One turning vector, and how many ticks it has turned:
The counts run from 0 to 136.
[149 135  88 115  96  93 128 171  88 139  99 146 144 141 128 172  67 125
 101 140 128 142  90 107 108 137  82 122 139 149  90 139  95 135 120 106
 146 169 135 112 107  88  66 135 141 130 144 141 141 114 182 126 106  80
 149 147 108  79 137 107  97 159 182 125 105 128 109 148 110 107 143  98
 140 118 133 141  98 153 120 147 151 132 163] -> 99
[144 134 105 129  89 101 142 176  86 131 108 150 147 130 103 160  68 115
  86 128 128 116 104 132 125 144  93 140 149 151 127 144  86 145 110 106
 150 178 133 130 109 129  84 114 145 136 151 124 154 100 191 130 104  76
 117 142 120  68 123 111 114 159 184 144 101 130 116 158  86 113 155  95
 151 122 121 148 107 155 134 125 143 114 173] -> 95
[146 124 109 126  84  93 149 166  96 144 111 149 142 131 106 169 115 135
  98 134 140 114 118 136 130 143 109 147 154 159 121 146  91 156  98 109
 151 178 129 111  88 114  88 109 150 146 149 118 152  96 164 103 109  54
 143 143  99  73 124  94  95 164 164 120  82 141 141 161  81 111 169 104
 150 110 120 146 131 135 121 108 159 106 168] -> 86
[147 128  95 130  86  98 132 162  93 140 114 144 125 118 100 171 105 133
 115 132 136 116 106 132 129 124  96 156 142 163 125 141 104 143 113  92
 137 170 130 118 100 108  88 120 132 149 152 119 139  89 168  97  99  69
 168 155  99  52 125 103  97 166 153 135  88 159 134 165  88 108 164 117
 151 121 149 140 135 137 127 106 145 107 172] -> 88
[120 116  96 123  92 110 135 176 101 145 111 133 129 117 111 157  76 112
  64 143 145 125 111 126 107 145  96 136 145 170 103 150  91 153 107 106
 151 177 121 124 112 141  63 136 146 145 136 120 156 100 164 152 130  73
 130 136 100  71 148 120 117 159 167 122  98 158 130 159  76 119 167 108
 150 109 124 132  95 132 123 144 156 127 157] -> 9
[158 132  74  86  88 110 143 173 104 154  89 154 135 105 120 170  70 112
  86 121 135 126  87 118 107 133  92 148 165 164 108 135  78 136 125 105
 120 146 111 124 125 121  70 146 139 139 153 113 118 112 160 123 131  70
 147 155 111  73 136 128 107 136 159 126  96 160 118 137 106 115 165 106
 139 152 133 143 107 154 139 139 147 100 156] -> 35
[140 116  90  93  98  85 135 160 111 135 107 147 139 112  98 161  75 107
  74 122 125 120  89 126 105 126  78 136 155 163  90 148  82 134 140 105
 126 165 122 120 106 133  61 145 127 147 171 118 152  74 159 147 141  71
 158 145 124  93 153 116 139 140 147 135  99 155 138 150 101 126 169 111
 147 138 135 123 111 132 133 145 117 109 158] -> 129
[145  95  99 108  97  96 143 149  72 136  98 174 113 120 102 184  96 109
 101 124 138 104  90 136 123 119  94 169 160 178 101 144  76 141 133 129
 118 157 113 122 104 113  85 131 117 132 153 113 151 117 154 129 108  65
 160 140 108 105 136 113  99 154 147 130  91 131 132 148  92 135 143 111
 144 155 124 134 128 156 130 128 131  69 192] -> 56
[132 141  74 106 117  92 132 182  90 133 122 139 120 117 121 171  95 120
  94 120 151 118  98 112 123 111 114 136 128 175  92 131 103 127 123 120
 131 157 121 109 106 124  68 145 151 130 146 111 119  83 154 123 117  67
 172 142 107  70 142 118  98 171 167 134  91 166 140 153  89 125 154 121
 136 129 156 130 114 158 124 142 149 111 178] -> 71
[124 126  81 124  87 104 139 160 105 143 110 126 115 110 129 186  82 117
 103 152 146 123  95 123 108 143  85 141 143 160  99 144  94 131 116 114
 150 172 114 108 118  91  69 123 133 152 125 122 133 129 165 141 120  65
 133 124  95  62 150 104 107 168 157 109  94 143 124 154  86  99 150 117
 148 110 139 139 104 152 114 126 164 142 167] -> 13
[155 125 102 127 105 103 141 165  56 134 114 167 131 121 103 174  84 124
  92 137 116 117 101 127 115 116  90 150 151 177 121 154  95 159 129  95
 134 175 122 124 107 111  79 130 124 137 152 111 156 106 194 124 109  90
 144 165 110  72 128 109 111 155 160 137 122 141 125 166  91 110 155 103
 155 127 135 147 127 128 121 140 132 105 167] -> 92
[122 118  94  88  86 112 136 154  96 148  92 146 131 119 123 179  87 122
 100 143 151 116  91 139  99 154  85 166 166 167 102 148  82 145 116 105
 128 160 106 108 108 113  71 151 156 155 128 114 129 126 180 113 136  68
 143 144  98  82 140 118 116 137 148 114  98 163 137 159  94  99 167 112
 147 117 129 150 112 139 129 119 142 118 159] -> 17
[139 126  85  81  99 100 154 165 109 147 103 150 123 119 107 175 116 125
 112 127 159  88  74 126 126 122  93 158 153 169 105 142  97 134 142 117
 126 153 117 124 109 103  68 136 133 146 155 112 130  98 138 114 125  60
 165 126 112  77 137 111 103 136 157 119  82 152 154 162  91 123 155 127
 149 151 138 150 140 156 136 122 128  87 173] -> 52
[158 109  85 109  84  70 142 148 112 136 109 145 144 112 110 186  77 118
 108 128 109 120  84 130 108 139  79 127 150 153  95 141  74 105 131 109
 131 165 125 109 102  96  89 128 121 148 158 121 131  88 164 128 123  63
 166 145 126  83 144 102 123 147 142 137 102 140 139 133 115 122 161 113
 150 138 141 116 107 141 127 123 132 114 193] -> 125
[132 104  83 127  88  88 141 156 122 136 111 144 117 105  99 168  81  87
  99 127 130 115  78 122 115 113  84 134 138 163  89 140  78 132 140 130
 129 174 120 104 115 110  70 126 114 131 153 127 149  96 144 157 116  76
 152 123 108  69 152 106 127 164 160 127  87 147 129 145  91 134 137 114
 137 145 135 121 109 162 124 144 136 126 176] -> 133
[145 108  76 117  77  89 132 155  98 141  86 155 118  94 103 180  64 112
  98 135 126 123  86 124 114 130  96 137 153 180 106 125  64 126 117 136
 120 160 105 122 122 100  96 146 136 124 135 120 124 118 166 139 113  67
 142 142 118  90 155 116 126 147 159 119  90 146 136 135 113 126 160  90
 130 157 136 124  94 163 123 140 143 113 181] -> 39
[154 102  90 113  81 112 143 147 103 158  80 152 140 115  87 161  75 117
  85 121 146 124 105 127 128 134  74 134 174 151 111 137  88 140 132 110
 145 176 133 128 117 119  63 115 135 137 152 133 164 103 149 140 113  85
 136 142  96  83 140 121 126 159 157 135  75 133 113 151  90 120 158 107
 166 131 110 138 118 137 113 125 139 100 154] -> 28
[119 127 101 112  97  98 129 165  72 139 110 129 129 149 123 175  98 129
  99 145 161 130 110 116 122 138  93 158 143 165  89 143 103 150 103 124
 147 165 135 105  88  93  72 135 144 136 131 134 150 111 164 118 100  64
 174 143  96  97 146 110  92 178 160 111  83 139 126 168 102 115 143 108
 147 112 128 137 120 150 116 130 155 102 167] -> 81
[114 134 114 127  92  91 131 176  98 120 111 143 126 149 101 159  91 114
 107 138 154 110 105 123 134 137 112 169 132 170 110 147  90 155 106 124
 135 170 136 112 103 106  85 134 153 131 132 127 147 116 166 124 101  57
 153 131 114  81 145 101 106 162 189 116  78 145 142 172  82 129 143 112
 145 124 145 142 123 170 116 115 141 106 181] -> 78
[160  86 103 103  83  77 147 148 102 154  99 161 142 127 121 181  89 107
 100 125 132 129  83 137 114 165  86 129 166 141  99 141  71 136 124 104
 128 172 120 127 116 126  87 126 136 150 165 108 142 101 172 108 122  62
 136 128 102  88 131 117 108 153 154 135  76 139 133 133 102 126 155 115
 147 132 107 124 112 142 134 102 136 104 185] -> 122
[140 111  96  96  70  84 121 164  94 142 100 166 125 121 107 174  87 155
 101 159 130 112  89 117 116 131  87 119 143 172 107 166  90 142 135  88
 133 161 125 122 116 104  77 146 143 129 129 128 159 102 160 135 126  87
 160 140 103  87 149 115 103 147 169 112 107 129 160 160  93 124 168 101
 149 123 135 136 109 124 102 138 143 118 162] -> 109
[167 129  75 111  78 107 157 171 122 159  93 149 145  98 118 178  75 124
 101 127 116 115  90 116 117 127  88 128 162 156 118 137  78 128 134 114
 141 170 135 115 118  91  65 116 122 139 159 124 130 119 140 138 130  70
 127 141 113  72 135 110 102 144 166 116  87 124 116 145  96 116 157 104
 149 137 119 153 114 148 115 137 151 115 169] -> 32
[151 108  97  99  83  88 147 162  91 151 106 146 133 142 131 182  89 132
 108 146 134 113  66 122 107 157  71 149 154 158  89 161  93 147 144  98
 150 166 125 126 123  95  70 128 120 146 161 123 151 128 174 122 129  80
 149 126  99  87 143 110 101 133 163 109  90 120 134 154 109 119 153 108
 156 127 109 141 136 144 119 125 135 109 163] -> 118
[128 116 115 100  66  96 140 165 106 135  98 149 121 111 100 173  83 127
  77 152 149 100  89 128 114 147  76 142 155 163 116 153  82 144 110  97
 132 158 120 137 119 131  79 138 142 144 143 120 173  94 163 143 121  86
 141 120 103  93 152 111 116 156 155 119  97 141 147 150  90 119 173 101
 145 121 124 140 103 134 138 131 153 111 156] -> 112
[147 133  77 123 107  82 143 175 102 151 121 149 136 125 111 152 107 119
 103 120 133 109 107 122 133 111 126 131 134 170 110 137  91 143 129 127
 140 179 126 114 104 127  79 126 146 133 168 101 120  95 148 121 122  56
 145 137 119  59 136 112 102 158 189 118  76 160 143 158  84 133 160 115
 141 134 143 134 118 159 117 135 136 120 183] -> 69
[155  98  96  96  87  95 151 149 104 161  97 145 143 127 124 186  92 113
  94 127 139 122  86 133 100 164  77 139 165 148  93 144  70 141 122 107
 131 159 115 126 110 121  86 134 135 154 164 113 150 105 177 109 130  62
 138 131 110  90 133 114 113 142 149 125  88 149 126 133 108 118 161 112
 137 129 107 130 114 142 145 115 143 105 169] -> 121
[122 104 100 136  90 105 130 164  96 144 109 141 122 111 106 157  78 110
  80 145 150 118 103 119 112 147 104 140 145 162 106 153  88 154 110 112
 149 177 124 129 121 139  66 131 152 140 137 117 156 113 165 154 122  78
 120 125  95  61 150 121 120 170 178 119  84 158 128 159  74 124 159 111
 155 119 125 136 100 142 112 130 153 132 159] -> 10
[131 104  98 124  69  95 143 160 110 138 104 143 110 108 100 179  83 118
 108 151 153 109  67 124 114 145  67 148 148 158 113 151 100 138 118 104
 132 165 118 134 135  91  90 126 112 142 157 133 159 111 168 128 104  79
 150 113  94  66 152 101 107 155 155 121  92 142 134 157  89 109 146 110
 150 133 130 133 118 157 132 115 142 117 163] -> 115
[134 100  79 105  79  89 153 134  94 150 103 148 124 101  95 182 110 113
  93 141 161 104  83 133 122 109  93 140 159 170  96 125  93 132 125 140
 138 167 109 117 114  94  83 128 135 135 142 115 149  98 139 135 112  64
 150 111  99  90 155 103 126 159 149 107  79 142 150 154  86 113 153 103
 139 137 126 129 122 158 131 141 135 109 172] -> 48
[142 123  93  98  72  86 127 169  98 137 103 156 130 116 114 181  82 144
 102 158 134 113  93 108 115 137  78 115 135 167 111 151  86 124 126  88
 128 160 129 114 112  97  85 137 144 136 121 131 152  93 155 127 121  85
 165 133 100  81 150 112  98 150 162 117 100 129 154 151 105 124 166 101
 145 123 139 131 103 122 106 134 160 133 165] -> 108
[144 120  81 106  74  86 141 163 106 135  95 145 133 101 109 183  67 120
  92 146 128 121  89 122 112 137  99 138 158 178 104 129  64 124 110 133
 128 159 113 121 116  98  94 140 139 131 129 124 127 117 158 143 117  60
 148 145 125 107 160 112 124 149 166 116  99 130 138 137 116 126 165  89
 139 151 139 120  96 167 132 141 145 118 186] -> 40
[132 115  76  79  93  84 140 156 107 142  90 131 145 113 106 166  80 122
  87 142 164 118  81 114 121 139  90 134 161 167  92 124  92 136 120 125
 137 166 118 143 119 107  77 153 151 135 147 128 136  95 144 134 123  59
 165 137 118  98 164 120 133 150 158 111  76 160 161 160 107 125 168  99
 145 134 133 115 114 161 133 140 127 101 149] -> 44
[136 121 104 113  95  93 128 164  99 147 116 162 144 134 116 164  91 101
  90 112 125 133 124 132 105 142  91 144 148 165  92 149  67 146 103  96
 133 171 123 102  82 146  71 139 138 153 149 119 149  99 173 115 134  61
 146 156 108  86 126 111 101 148 165 130  94 152 115 141  87 121 160 111
 127 121 115 130  99 126 131 126 146 114 176] -> 0
[159 111  84  98  87  75 135 155 106 132 104 147 147 123 117 179  71 130
 103 136 109 111  87 120 116 136  83 118 148 151  92 147  70 110 141 111
 134 169 136 105 105  99  80 125 130 144 157 120 137  86 157 133 139  74
 162 149 125  90 141 109 119 141 149 131  94 123 134 139 112 130 166 115
 158 133 134 120 112 141 109 126 135 113 187] -> 126
[146 131 105 114  86  79 156 181 108 130 111 145 143 130 115 170  89 119
  92 118 126 103  97 134 132 140 101 154 152 168 112 140  74 143 118 132
 143 158 137 124  96 106  85 118 124 141 168 116 144 106 148 134 108  49
 152 144 129 111 134  98 107 143 166 125  82 117 124 148 100 137 154 103
 154 148 124 133 133 169 125 122 134  77 192] -> 59
[150 126  90 118 102 103 137 172  71 142 112 147 134 121 118 184  88 149
 103 133 131 121 105 119 124 127  93 138 143 157 107 152 100 135 118  91
 141 171 139 119  99 108  77 122 135 140 147 121 149  94 172 119 107  82
 164 170 102  77 123 109  90 173 148 141 108 139 117 158  99 114 164 114
 164 112 143 146 121 128 113 122 157 105 174] -> 90
[139 113 100 117  92  93 154 160  83 133 110 157 121 116 103 187  97 105
  95 129 131 102  95 134 122 117  98 173 161 186 104 138  74 143 124 133
 127 153 111 123  96 102  90 132 112 139 152 115 150 108 157 129 105  58
 158 140 125 108 141 103 111 146 148 127  99 135 125 147  94 127 145 106
 135 152 125 130 132 161 138 130 135  74 196] -> 57
[157 126  99 122 106  98 137 163  59 138 115 161 136 129 112 175  86 141
 105 138 127 119 111 127 122 124  95 139 147 172 113 159  98 148 128  94
 141 169 132 122 104 109  76 125 130 136 146 115 150 101 182 127 108  89
 148 165 104  76 123 111  96 164 157 139 120 132 117 165  94 121 160 109
 159 116 138 146 123 124 103 134 151  95 172] -> 91
[133 110 103  98  77  92 132 158  87 135 103 167 121 117  92 171  89 140
  91 158 134 105  87 121 109 132  81 142 153 179 116 164  88 155 132  87
 129 163 118 127 119 113  75 153 140 134 141 120 166 102 169 139 124  93
 155 130 105  80 149 110 117 137 165 110 104 147 160 168  91 121 169 101
 145 128 134 136 115 126 114 141 135 113 153] -> 110
[130 118  84 115  86  90 145 164 121 143 114 139 118 108 114 171  76  95
  92 130 129 107  78 114 108 117  81 130 140 163  84 137  79 127 139 131
 137 166 127 101 114 104  62 127 112 141 152 126 141 105 139 160 131  61
 148 121 115  82 159 106 114 153 164 115  83 134 132 141  92 124 147 121
 132 137 138 128 103 161 130 153 149 133 172] -> 134
[164  92  85 122  85  73 135 140 107 138 102 157 131 110 103 185  85 110
 119 129 117 119  80 140 114 143  83 138 157 155  96 135  75 118 136 105
 125 169 112 113 110  96  95 129 121 151 164 118 135  97 177 109 121  70
 159 139 113  77 140 104 119 150 138 141  85 149 137 132 111 124 154 112
 144 138 131 118 112 143 129 112 122 116 196] -> 124
[145 105  92 116  68  81 126 149 108 142  94 167 133 125  95 163  90 125
 115 139 142 127  96 122 125 136  94 119 137 155 115 140  75 138 116  98
 124 170 121 114 112 115  94 145 161 131 133 125 143 100 168 109 111  73
 143 124  98  53 137 110 109 155 182 127  77 153 151 149  90 126 160 106
 127 127 131 129  97 136 116 113 145 135 166] -> 105
